In the rows, 128 means zero.
Each path is a new rotation, seen through one point. The rows after it are directions, each followed by how far the rotation turns it, in deg/step (0 if it stays put).
Each turn is a multiple of 5 degrees from 10 to 175, or 0.
Each row of a path follows its step; steps can be skipped.
Rotation 1:
step 3: [131 121 132 129 132 119 134 132 119 129 139 122 129 134 128 135 129 122
 129 117 134 130 129 118 131 138 128 130 130 129 132 123 135 129 125 127
 133 116 129 127 134 121 127 127 139 130 125 132]
step 5: [127 116 125 125 125 131 134 122 132 127 132 126 127 126 128 129 130 122
 126 138 127 132 128 136 129 132 132 133 123 128 125 126 135 122 125 126
 130 121 136 127 130 117 125 131 133 143 124 143]
step 6: [136 120 128 121 136 133 136 127 124 125 133 119 131 130 125 130 134 123
 127 128 131 138 124 124 137 125 132 133 134 133 142 124 131 129 127 126
 125 127 130 127 128 123 132 135 131 131 120 141]
step 8: [124 117 136 125 132 123 135 132 129 130 133 125 122 127 126 133 133 121
 131 125 124 117 124 125 133 123 132 133 119 125 126 135 139 125 122 121
 129 120 132 129 123 125 131 129 139 138 129 131]
step 11: [130 120 134 126 125 129 135 139 130 126 134 119 130 127 128 131 123 123
 119 128 130 134 130 121 134 128 132 131 119 131 134 121 139 126 129 125
 137 114 130 134 130 124 131 131 133 136 124 125]
step 12: [135 127 130 118 129 131 135 133 127 122 130 126 125 127 126 133 132 118
 129 116 137 139 127 116 130 130 126 121 132 132 126 125 129 125 128 133
 133 127 137 131 130 117 122 131 139 133 129 126]
step 13: [130 125 133 128 123 123 138 118 128 131 126 127 127 135 125 134 133 125
 130 127 129 130 129 121 122 126 124 127 120 126 117 123 130 125 123 133
 133 121 132 128 124 117 125 133 139 136 126 142]
step 17: [131 123 128 119 137 133 131 135 130 127 127 124 128 124 128 135 142 117
 128 130 132 124 126 120 139 124 135 134 128 129 132 129 133 124 125 123
 129 128 129 126 130 122 127 134 134 135 116 132]
Directions:
[129 127 128 127 130 130 127 129 126 126 130 129 125 129 130 128 127 127
 128 124 127 129 130 125 127 129 131 127 131 131 129 130 127 126 129 126
 126 127 126 126 129 128 129 128 126 127 128 130] | 125
[128 127 125 129 129 127 127 126 125 127 129 128 130 128 127 129 128 130
 129 124 132 129 128 129 129 124 128 126 129 129 127 126 129 129 126 129
 128 131 129 131 128 126 128 128 127 127 129 128] | 125
[128 131 130 125 131 128 130 129 128 128 127 126 129 127 127 126 129 131
 129 128 132 131 127 129 130 129 128 127 129 127 126 129 128 129 128 126
 128 127 128 124 129 127 130 128 128 126 127 127] | 130
[128 129 128 128 124 127 130 130 127 126 126 129 126 127 127 126 127 131
 126 126 130 128 128 123 129 127 127 128 126 128 127 129 128 126 128 130
 129 126 129 129 129 129 129 127 127 127 130 127] | 35
[129 127 128 132 127 128 127 129 128 130 129 127 130 130 128 129 128 130
 129 129 127 130 131 125 127 127 128 131 130 127 131 128 127 129 128 126
 128 128 127 127 130 126 132 126 130 127 128 125] | 95
Rotation 2:
step 0: [132 125 138 137 132 125 122 134 140 125 130 129 132 129 128 124 122 134
 134 131 127 126 124 116 134 121 124 133 127 140 128 134 131 143 131 132
 127 126 130 124 126 131 133 127 132 122 135 130]
step 1: [130 136 121 133 132 119 120 125 132 133 134 131 133 132 131 121 122 116
 129 123 136 124 136 122 133 121 131 125 128 125 124 129 135 128 129 122
 131 128 128 134 125 134 123 135 117 130 121 121]
step 4: [127 127 119 130 131 129 121 119 124 139 125 130 120 129 124 126 130 117
 125 140 126 119 126 123 133 125 135 130 132 122 137 127 116 127 131 121
 134 124 130 125 124 136 132 135 131 125 129 125]
step 10: [122 129 126 136 134 131 129 127 130 126 123 134 127 124 130 138 128 126
 132 134 131 129 126 124 134 125 135 135 115 134 133 119 140 128 129 130
 127 121 134 141 130 124 134 129 119 130 139 131]
step 11: [131 130 113 130 130 127 123 132 132 124 130 140 141 125 131 123 120 124
 123 126 124 128 125 126 122 127 134 131 135 136 131 125 122 131 124 119
 130 130 139 126 132 121 124 121 131 134 131 123]
step 13: [133 116 120 125 132 129 134 117 124 133 131 126 129 123 128 129 121 135
 131 129 128 133 135 130 121 123 141 123 126 127 133 122 136 122 120 121
 123 125 128 135 126 130 127 130 131 137 136 121]
step 15: [126 128 130 133 125 131 138 130 131 125 129 128 130 119 128 129 123 134
 124 139 130 133 126 125 138 128 139 119 120 129 137 135 124 129 128 124
 116 131 127 129 123 131 122 138 121 121 126 131]
step 16: [125 126 132 145 121 127 125 120 123 129 138 139 131 122 122 131 129 123
 125 126 125 130 133 128 123 120 129 122 135 133 129 128 130 127 122 129
 127 126 124 129 133 138 117 122 133 126 137 123]
Directions:
[130 127 130 127 130 126 127 128 129 128 129 130 128 130 129 130 126 129
 127 130 130 129 126 129 124 131 128 125 126 128 127 130 126 131 130 128
 130 129 129 127 128 127 127 125 127 129 129 129] | 125
[126 131 128 130 129 127 127 125 127 129 127 128 130 129 128 130 133 128
 130 127 128 129 127 129 126 125 126 128 126 126 127 128 128 130 129 128
 127 128 129 127 131 130 128 128 128 127 129 128] | 175
[126 127 127 128 130 129 127 128 129 127 128 126 128 128 129 123 129 128
 128 125 128 129 129 125 127 129 125 129 128 129 130 128 127 132 127 128
 127 130 128 126 128 128 127 125 129 129 126 130] | 130
[126 129 129 128 129 132 129 131 129 129 130 129 128 129 127 131 131 127
 130 130 130 127 127 127 126 130 128 130 128 129 128 128 127 128 125 128
 129 129 128 127 126 130 130 128 129 127 124 126] | 145
[128 127 127 128 128 129 127 130 127 126 125 130 127 131 129 127 129 128
 126 127 127 128 125 131 128 128 128 127 128 131 125 128 129 128 127 125
 126 127 128 125 131 126 128 130 128 128 125 126] | 120
Rotation 3:
step 0: [130 121 131 135 127 126 134 129 132 131 128 120 118 127 133 130 128 134
 134 129 128 122 122 131 120 127 128 126 125 122 129 119 123 138 123 129
 126 123 134 136 127 127 121 136 130 140 132 130]
step 1: [120 122 135 120 126 133 131 130 124 139 131 127 125 130 136 134 122 135
 130 127 127 130 137 123 122 133 137 129 131 124 132 132 131 129 119 120
 128 126 131 124 128 123 126 121 121 125 133 126]
step 2: [120 133 134 125 132 130 125 126 131 130 132 129 124 127 124 144 131 129
 133 122 119 133 121 127 128 127 128 121 138 124 120 133 136 128 135 132
 126 136 128 130 125 132 130 131 122 126 123 125]
step 3: [130 132 132 121 128 124 127 133 124 114 140 128 118 128 125 122 134 126
 122 134 127 136 124 130 129 125 127 130 129 121 125 126 127 122 126 122
 125 126 135 138 126 127 126 134 126 121 126 134]
step 5: [126 127 124 125 126 132 132 131 134 135 141 130 139 130 137 125 131 140
 131 126 134 129 129 138 130 130 135 132 126 132 117 127 131 134 128 126
 121 125 122 128 131 133 134 132 125 130 125 125]
step 9: [127 117 131 124 139 126 131 120 127 136 126 123 136 129 132 124 122 128
 121 122 134 121 137 122 127 130 133 123 124 126 129 121 129 131 132 129
 126 130 125 123 132 126 136 131 129 123 137 120]
step 10: [123 130 126 127 121 124 124 124 136 129 119 126 127 120 131 135 125 131
 129 121 129 125 129 128 135 134 130 130 136 119 129 124 126 124 126 137
 124 136 118 123 135 132 126 133 127 120 121 134]
step 13: [133 115 119 131 125 126 136 132 129 142 127 127 130 124 133 127 125 129
 126 127 125 131 130 132 130 140 131 126 125 126 122 134 126 127 121 133
 126 126 130 137 125 134 125 131 120 125 135 129]
Directions:
[126 129 128 130 130 128 127 130 127 129 128 127 127 132 127 130 131 131
 127 130 128 131 128 128 129 128 128 127 128 128 126 125 131 126 126 127
 126 126 129 128 127 128 129 127 127 129 126 127] | 25
[129 130 128 129 130 128 130 129 130 129 130 129 129 126 127 127 124 129
 131 128 128 129 127 129 128 129 126 127 127 126 126 128 129 127 126 131
 127 130 130 127 128 133 128 125 129 128 126 128] | 130
[127 128 125 129 127 126 129 128 129 130 129 129 128 126 126 125 127 128
 130 128 126 131 127 128 128 127 129 131 127 128 128 124 127 129 126 127
 130 128 129 131 129 126 126 129 126 125 128 128] | 140
[127 128 129 128 129 126 131 131 130 128 128 127 130 130 130 126 127 126
 127 131 127 127 126 129 128 131 126 127 127 127 127 127 129 130 128 128
 128 128 127 127 129 126 127 129 126 130 132 130] | 85
[130 127 131 128 125 128 129 128 127 128 127 129 128 131 131 127 130 127
 127 130 128 130 129 129 128 126 128 130 130 126 126 128 125 127 127 128
 128 129 131 130 130 130 128 126 130 127 131 128] | 140
Rotation 4:
step 1: [124 131 132 122 124 121 126 129 125 118 128 134 129 131 120 128 130 124
 129 128 137 125 124 126 134 124 130 126 129 126 126 123 120 127 115 129
 120 116 125 129 120 118 137 134 135 134 129 131]
step 2: [128 125 130 127 126 129 128 132 137 133 132 127 124 130 134 120 134 129
 132 135 124 126 133 138 122 117 120 127 122 123 141 135 121 128 132 124
 127 119 129 124 132 130 130 127 128 134 122 120]
step 3: [131 119 134 133 123 129 133 124 130 138 125 121 128 127 134 128 133 120
 129 133 123 122 130 122 125 138 132 128 130 128 113 134 124 131 127 126
 129 126 128 132 127 128 120 125 122 119 120 133]
step 4: [120 128 120 121 120 126 134 121 124 121 126 126 128 126 121 118 132 136
 130 124 136 129 120 124 131 129 124 134 131 130 123 129 132 130 124 137
 137 122 128 129 125 128 136 129 119 127 132 135]
step 8: [132 123 134 141 134 133 136 125 138 131 130 128 131 133 131 130 127 133
 126 127 123 119 124 119 128 115 123 130 121 120 126 126 125 124 122 122
 126 126 129 132 127 137 134 130 128 132 132 125]
step 9: [132 126 120 127 127 126 130 134 137 134 142 125 132 130 129 127 134 127
 134 130 138 122 132 134 123 135 136 133 130 136 118 130 126 124 121 126
 131 124 129 119 123 125 123 128 126 129 135 132]
step 11: [130 118 127 129 136 123 124 131 127 123 125 137 123 122 130 130 129 129
 129 125 113 123 128 121 128 123 123 133 126 124 121 116 129 127 134 126
 136 130 125 138 120 124 133 123 125 130 126 130]
step 13: [116 135 137 135 140 131 124 132 120 133 127 126 119 134 124 127 133 127
 124 129 131 131 126 129 125 134 120 131 124 122 128 135 126 131 129 129
 126 121 132 126 134 133 123 138 131 124 132 121]
Directions:
[125 130 130 125 130 128 127 126 127 131 127 128 127 128 130 127 130 131
 127 128 131 131 129 127 129 126 124 128 129 127 129 128 127 131 128 129
 127 129 127 128 126 128 129 128 129 130 130 128] | 125
[125 127 129 127 129 129 130 126 128 124 125 129 127 128 126 129 129 128
 129 128 128 124 128 128 129 131 126 130 126 128 130 127 130 128 126 128
 129 128 127 126 129 128 130 127 131 128 127 127] | 115
Rotation 5:
step 2: [127 129 114 136 127 125 127 120 124 134 126 131 125 129 128 128 127 135
 135 138 118 131 141 126 131 126 121 133 123 134 134 136 125 126 129 136
 129 132 130 128 125 130 131 124 139 121 120 128]
step 3: [122 135 127 137 129 119 138 126 130 123 121 139 130 137 124 129 127 129
 129 130 126 131 122 128 129 120 137 133 127 126 126 131 123 140 139 127
 130 131 127 139 131 127 119 118 127 125 130 129]
step 5: [128 119 130 131 123 123 126 133 131 128 130 125 132 129 129 127 118 126
 130 128 129 122 134 129 123 124 132 127 125 124 143 135 121 129 127 129
 138 119 137 123 120 133 116 134 133 120 123 133]
step 6: [125 122 126 138 128 128 127 137 129 130 133 131 128 128 125 126 126 137
 133 134 125 144 122 134 135 120 126 128 125 130 138 131 131 130 130 124
 129 125 128 127 121 124 136 127 119 117 137 130]
step 10: [134 129 118 139 135 127 134 124 125 137 134 128 126 136 132 121 125 123
 129 127 122 127 124 123 123 118 131 128 124 130 131 129 131 121 133 121
 134 120 123 124 133 131 124 128 129 126 132 143]
step 11: [128 126 127 126 128 122 135 129 128 126 135 126 124 133 130 141 123 124
 125 122 130 131 126 137 124 120 138 118 127 128 138 132 144 136 130 129
 129 134 127 121 121 125 124 123 122 129 127 129]
step 12: [125 111 129 134 128 125 120 123 132 118 129 121 126 126 131 118 129 122
 127 126 127 129 129 137 139 125 125 121 124 124 124 137 135 123 137 121
 129 129 130 124 122 130 130 130 132 130 124 123]
step 14: [124 134 121 138 129 130 133 121 132 124 131 134 128 134 133 126 126 137
 129 123 130 131 131 123 127 128 126 135 134 136 128 139 137 131 137 130
 132 132 127 131 132 119 130 115 128 121 121 130]
Directions:
[128 129 127 129 128 127 128 128 124 128 129 129 131 129 127 126 126 128
 130 126 131 125 129 128 128 130 127 127 130 128 127 128 127 128 129 128
 125 125 129 129 130 126 127 127 126 128 127 129] | 70
Rotation 6:
step 1: [132 119 128 118 126 118 130 137 126 130 136 142 130 124 133 133 128 123
 129 136 127 124 124 125 136 127 129 127 140 125 132 126 131 126 137 131
 136 132 131 133 135 120 129 126 130 127 128 128]
step 8: [133 139 116 138 123 131 136 132 126 126 124 124 121 131 136 128 128 119
 130 133 129 133 130 131 121 118 130 130 131 124 128 132 130 130 124 133
 133 122 130 119 130 123 127 134 123 127 124 120]
step 9: [116 116 124 129 127 131 117 124 131 130 125 125 129 127 129 138 127 132
 134 127 120 129 139 115 132 126 126 130 129 123 123 133 130 129 120 128
 136 120 123 129 128 126 132 121 127 129 128 133]
step 10: [126 124 126 130 136 136 135 125 128 115 128 124 127 135 122 121 135 126
 126 122 118 122 127 133 125 135 136 126 129 129 134 130 130 134 123 126
 129 134 121 122 127 134 118 127 131 132 123 122]
step 12: [123 122 143 134 118 136 127 126 130 128 128 128 128 117 129 128 131 131
 130 134 126 128 132 134 129 133 130 134 129 123 129 127 123 124 134 128
 123 136 120 129 134 130 121 126 139 120 135 128]
step 14: [131 112 122 126 125 128 121 130 131 126 135 129 125 128 139 126 128 130
 127 133 136 129 135 124 126 120 137 137 130 125 125 124 130 120 132 125
 134 131 136 122 121 128 131 127 124 121 132 131]
step 15: [123 116 130 126 128 129 134 122 122 128 127 131 127 133 129 132 118 129
 136 132 122 116 128 132 123 136 130 117 130 130 126 132 122 128 121 120
 124 128 136 132 134 122 123 125 125 127 121 123]
step 17: [124 125 135 123 130 120 133 132 133 129 129 127 124 129 121 132 128 124
 137 127 119 132 131 130 127 134 124 139 123 128 129 117 129 120 132 124
 123 127 139 138 126 131 130 126 134 126 139 122]
Directions:
[131 129 127 128 129 124 128 128 128 130 127 127 130 131 129 131 127 129
 127 131 126 128 126 126 129 130 126 128 126 128 129 127 126 126 128 127
 127 129 129 126 127 129 132 130 129 128 127 127] | 25
[126 130 129 130 129 128 127 129 129 129 129 127 130 128 129 128 125 127
 126 125 127 129 131 126 128 125 130 127 128 128 128 124 130 125 130 128
 130 129 129 127 128 125 129 127 129 128 127 127] | 135
[130 129 127 126 128 126 127 128 128 130 129 131 129 129 129 128 127 126
 125 126 128 129 126 130 126 127 127 129 128 126 129 130 126 129 127 129
 131 125 126 127 131 127 126 127 127 128 127 126] | 145
Rotation 7:
step 0: [140 126 131 135 123 126 131 131 124 126 119 135 130 133 129 120 126 127
 120 129 127 128 124 129 129 127 118 126 127 123 123 130 124 127 130 124
 121 116 127 124 127 143 127 133 132 125 134 130]
step 2: [125 136 133 127 126 130 128 123 114 121 121 125 118 133 129 136 140 125
 123 124 129 131 128 116 133 122 124 125 120 124 125 126 127 124 128 127
 124 127 130 127 127 126 122 135 130 132 124 134]
step 4: [126 129 127 129 127 124 122 135 116 121 118 125 133 132 126 123 126 136
 121 127 128 122 121 124 124 133 119 128 127 124 128 122 129 131 132 133
 119 119 123 131 133 133 132 131 132 121 123 120]
step 6: [131 143 126 137 127 130 128 121 128 122 117 128 121 130 120 130 132 129
 121 126 133 131 128 121 128 121 122 130 135 135 130 132 126 135 124 131
 128 125 124 128 126 130 130 131 133 127 119 139]
step 7: [130 133 135 130 128 117 122 138 116 118 121 127 125 131 129 129 127 129
 127 119 128 125 134 127 129 128 121 122 128 123 131 123 130 130 124 137
 121 128 119 129 131 135 134 126 132 127 137 132]
step 12: [131 133 125 128 132 122 120 129 124 117 122 126 124 132 131 129 130 126
 129 129 123 126 120 118 135 123 114 133 126 122 123 123 130 125 138 128
 131 130 132 127 129 127 128 132 142 128 128 126]
step 13: [126 130 126 131 126 131 128 121 123 117 122 134 128 135 126 120 123 124
 119 129 129 115 131 123 139 130 120 125 132 125 132 135 126 127 125 126
 130 119 128 128 125 139 124 127 131 124 124 126]
step 17: [121 129 124 130 132 121 126 125 121 120 127 126 129 133 126 127 124 129
 125 131 128 129 126 129 140 129 121 125 133 127 133 124 126 132 124 142
 133 121 119 127 132 134 131 126 136 115 131 122]
Directions:
[128 126 129 126 130 130 126 126 127 126 128 128 129 132 130 127 129 128
 129 129 127 126 125 125 126 128 129 128 127 126 129 128 129 127 129 126
 130 126 130 128 126 129 128 129 127 129 126 129] | 35
[127 128 129 129 126 127 127 129 126 129 126 131 128 130 127 125 126 128
 131 127 128 128 127 129 127 130 127 127 130 128 132 128 127 131 127 129
 130 128 129 129 128 131 129 129 125 127 130 129] | 110
[128 124 128 130 127 128 127 128 128 126 125 131 129 124 130 127 129 129
 128 126 128 125 129 127 128 129 128 131 128 130 128 127 129 128 131 128
 130 128 125 129 129 126 130 126 128 130 127 129] | 125
[132 127 128 127 127 128 125 132 128 129 127 126 129 129 128 128 128 128
 126 126 127 129 130 129 127 127 129 127 130 131 127 126 128 124 129 128
 128 129 128 128 125 130 130 129 127 127 127 128] | 95
[131 129 124 126 128 128 128 128 130 127 128 130 128 126 126 127 127 130
 130 127 127 127 126 129 129 129 129 128 129 125 126 127 128 126 130 129
 127 125 129 129 130 129 127 130 128 127 129 125] | 90
Rotation 8:
step 1: [129 132 136 130 129 127 114 122 133 126 128 129 135 134 123 128 126 129
 125 131 128 135 125 129 126 129 127 127 118 130 139 125 126 127 132 131
 132 131 125 130 123 143 119 135 121 130 133 124]
step 2: [124 129 134 130 128 129 117 117 133 129 130 132 128 129 130 129 131 136
 118 128 131 123 127 132 126 123 119 123 130 127 132 129 121 131 133 115
 126 131 142 126 132 133 127 126 124 136 129 127]
step 5: [126 123 135 122 135 128 128 115 128 130 125 127 134 136 122 130 124 130
 134 118 124 129 122 136 127 130 138 124 134 128 131 124 115 126 137 128
 129 123 130 129 126 127 122 132 124 126 120 129]
step 7: [124 127 130 122 116 127 125 126 134 127 139 130 131 129 133 130 134 126
 128 132 129 122 124 117 135 121 122 119 136 131 132 122 129 133 138 128
 136 125 132 126 132 130 124 122 123 129 122 128]
step 8: [134 130 128 119 126 128 129 124 130 132 123 130 127 132 129 122 124 133
 127 120 128 130 132 120 131 120 126 125 138 122 137 129 127 131 132 131
 135 121 128 131 132 130 137 120 124 125 123 112]
step 10: [126 125 136 127 134 127 122 115 133 138 133 123 127 129 124 131 140 137
 124 124 127 127 128 129 122 126 128 122 137 127 120 134 129 123 130 129
 129 120 133 126 126 132 119 127 132 128 132 129]
step 12: [134 131 121 125 123 131 115 127 131 130 127 127 130 121 126 125 124 134
 133 122 121 126 117 123 134 129 128 125 132 136 133 128 141 129 135 124
 134 135 132 120 133 131 127 128 123 127 129 124]
step 16: [126 131 137 126 133 128 133 133 133 134 121 126 135 129 131 126 129 127
 133 121 117 133 124 123 125 128 126 123 126 128 136 130 131 123 131 131
 124 125 130 121 135 130 124 114 125 121 120 117]
Directions:
[129 127 128 129 130 128 129 128 127 128 127 131 124 129 130 130 127 128
 131 127 126 129 131 129 126 127 128 128 127 128 129 127 125 128 127 129
 126 125 130 128 129 130 130 127 129 126 127 125] | 135
[128 128 129 128 128 128 129 126 127 127 127 128 128 125 127 129 132 127
 127 127 130 127 128 132 126 126 128 127 126 130 126 128 125 125 127 126
 129 128 128 126 130 129 129 126 128 129 130 129] | 95
